Turns, then the turns between two rows, first turn first; the first pair answered:
turn j_840:
1 3 -2 1 7 -11 -1 6 -3 -18 -7 1 -3 -4 3 -1 17 9 -12 6 10 => 3 1 1 9 6 -9 2 11 -5 -15 -7 3 4 0 -3 -2 12 2 -10 2 12
0 -14 -11 -20 -12 -12 -9 -5 2 -12 18 5 -28 -11 6 21 20 -21 -4 32 -6 => -7 -12 -16 8 -15 -12 -16 -6 -10 -17 22 1 -29 -4 7 19 16 -13 -9 18 21
9 -2 5 -8 3 -10 -15 -18 1 -4 10 -4 -9 1 12 11 1 20 3 -7 27 => 14 2 3 12 5 -6 -8 -1 -4 -4 9 -4 0 -5 7 2 -8 3 13 -25 31
58 9 -14 -25 4 -17 10 36 -21 4 -16 -2 -16 -23 15 -20 7 -15 9 -20 -20 => 46 10 -12 -53 3 -24 -5 4 -14 5 -10 -4 -29 -18 24 -12 16 11 -6 8 -22
turn j_10:
5 17 -12 24 -24 17 -7 14 -35 -26 20 17 -27 10 27 17 -14 -7 0 -2 13 => -21 8 11 25 -25 26 -9 -8 -30 -14 29 12 -14 18 -6 30 -9 -7 -9 14 -16
-44 23 5 36 24 24 -30 8 -14 -15 -3 26 1 -4 3 -3 -19 -19 10 10 0 => -51 9 14 18 24 7 -22 -2 7 -4 -5 28 24 -11 -12 7 -2 -14 2 36 -31
-11 3 -10 -4 -8 -28 -4 -8 8 -13 -6 2 -15 9 22 2 -1 0 -2 6 -10 => -13 4 -9 4 -6 -21 -7 -6 1 -16 -7 2 -17 9 24 0 -7 -3 -2 -3 -1
turn j_15:
35 -1 -2 -9 -7 -6 14 11 3 -2 -15 -21 -7 -5 15 -10 -8 10 8 -27 17 => 34 -4 -1 -5 -12 -13 17 8 3 0 -16 -19 2 -4 13 -9 -5 15 7 -22 22
0 -10 -14 -39 12 1 11 -1 2 9 9 8 -2 -2 10 13 -1 4 -2 -5 -11 => -4 -18 -17 -23 9 -15 13 -2 4 11 11 13 14 -3 4 9 6 10 -6 -1 -1
-27 9 -21 13 11 3 -11 8 -5 -17 5 32 -9 9 17 6 7 -4 -5 14 21 => -13 15 -3 -34 17 23 -14 -4 -6 -7 2 9 -32 -1 17 3 -8 -14 1 14 -17
turn j_400:
-12 8 5 -18 -3 11 -10 -28 -4 -6 4 -24 -31 10 19 -7 -1 6 10 3 6 => -16 2 7 24 -4 18 -1 -20 -6 -4 9 -24 -10 10 -3 -15 -10 -6 14 -25 9
-21 -9 -18 24 17 15 -11 9 -1 -25 4 53 4 -12 6 -3 12 -23 -3 31 -9 => 27 -16 8 -54 3 9 2 -22 11 11 -1 -21 -21 -22 2 -6 -1 15 -7 18 -34
-15 -10 3 0 -2 -10 12 -15 17 10 18 -2 10 19 -1 10 27 -5 -23 -13 -1 => -18 -9 2 0 0 -10 6 -15 20 8 17 8 9 22 5 11 29 -11 -21 -7 2
-19 12 3 -16 13 23 -6 -12 6 -4 -2 6 -11 -11 2 2 -2 -14 7 17 -33 => -10 7 15 -4 7 25 2 -9 5 3 1 -4 1 -13 -18 -1 -9 -10 13 -3 -35
Then:
Between the rows of a pair lie 2 to 3 turns.
-6 -5 6 11 -1 35 10 14 -7 7 -7 -10 -7 -16 11 -1 -19 -7 10 -5 -1 => -10 -19 4 18 -3 3 15 17 7 9 -5 1 23 -17 0 2 4 7 0 20 2 | j_10 then j_10 then j_15
27 36 -6 -30 -3 5 -3 4 2 -22 -1 -26 -36 -7 11 -6 13 28 6 -15 11 => -4 29 21 -19 -5 27 -10 -25 1 -9 13 -28 -29 2 -28 9 10 29 2 -5 -13 | j_10 then j_10
7 -5 4 -13 8 -8 16 19 19 -6 -14 19 19 -26 -34 -2 18 -18 10 -8 -23 => -1 10 -21 -35 8 -20 -8 8 7 -23 -11 24 -16 -8 7 -2 24 12 -1 5 23 | j_400 then j_840 then j_10
3 4 12 -12 9 13 -23 -19 -14 12 6 -31 -41 1 14 -2 -6 16 10 -10 1 => -34 -4 8 8 16 2 -23 -20 -11 4 11 16 -9 2 -5 12 19 4 0 29 -20 | j_400 then j_10 then j_400
14 7 17 7 7 22 -10 -6 5 25 1 -16 -25 -3 -1 -5 -24 9 2 -26 50 => -26 2 19 -9 17 28 -21 -33 12 24 9 4 -23 1 -10 14 -3 13 -14 22 25 | j_400 then j_10 then j_400
-13 -1 -13 17 0 -7 -17 -1 -13 -10 0 12 -6 10 14 -4 11 18 -5 -2 43 => -17 5 16 -19 4 27 -22 -27 -8 2 4 -5 -28 5 1 7 -7 1 -2 2 -10 | j_15 then j_10
14 -3 -19 -24 -2 -15 -13 2 -6 -3 -3 7 -27 -3 31 0 8 19 0 12 18 => -7 4 -1 31 3 27 -16 8 -23 -4 4 7 -21 10 1 0 -17 -16 10 -24 12 | j_840 then j_840 then j_10
-6 -2 -11 -27 9 -4 12 8 12 -10 -6 32 21 -29 2 -2 19 -31 1 36 -36 => -13 -12 2 -44 -4 -11 -5 -36 5 6 10 -13 3 -8 -9 7 17 27 -10 35 -13 | j_400 then j_840
33 6 -5 -23 -10 21 17 -3 -2 -9 0 -14 10 -14 -12 -12 -6 -21 6 -23 -14 => 20 13 -19 -29 -4 30 -1 -11 -13 -21 2 -5 -15 -8 14 -7 -10 -22 6 -15 0 | j_400 then j_400 then j_10
-18 -14 -8 -12 -6 -4 -14 -33 -9 8 7 -10 -20 8 -6 4 1 36 -3 -10 14 => 11 -13 1 -28 -5 1 13 -6 7 20 -9 -7 3 -23 -17 -8 -8 -4 4 -13 -40 | j_840 then j_840 then j_840
-17 -8 -32 0 -26 -25 -17 14 8 -18 -2 -7 6 11 28 6 12 29 -11 19 13 => 18 -8 -29 -23 -22 -20 -2 35 15 -11 -14 -13 11 -10 30 -5 4 6 -2 6 -12 | j_840 then j_840 then j_400
22 -6 9 -16 7 -2 3 13 11 2 -8 -13 -1 5 11 2 5 -22 19 -23 -21 => 18 0 1 -28 10 -3 -4 5 12 -5 -9 2 -5 1 26 6 13 -25 15 -7 -14 | j_400 then j_400
-1 -3 -5 32 -10 -16 -9 -22 -11 -2 -1 -10 -1 25 -1 12 5 1 -3 3 33 => -3 -9 1 9 -8 -21 -9 -33 -1 3 2 -13 3 27 0 16 8 8 -10 20 21 | j_10 then j_400
-5 5 23 -23 1 31 -6 -18 4 13 8 -18 -13 -1 -6 4 -13 0 -2 5 -33 => -12 11 11 18 0 37 -16 -12 -13 4 13 -13 -17 14 -3 1 -20 4 1 -16 5 | j_840 then j_840
29 -6 22 -16 9 -5 7 -8 2 18 -10 -27 0 -1 -13 -9 -11 19 21 -19 4 => -8 7 26 -3 25 25 -7 -6 -3 7 -5 18 -6 2 -14 3 -11 -22 16 4 -25 | j_400 then j_15 then j_10
21 21 -14 5 -11 5 -9 -1 -21 -10 -5 -1 -11 1 32 -20 -12 20 -1 -21 -8 => -12 1 6 28 -14 -4 -8 -29 -11 6 7 6 17 10 -10 -4 2 29 -18 1 -30 | j_10 then j_10 then j_15
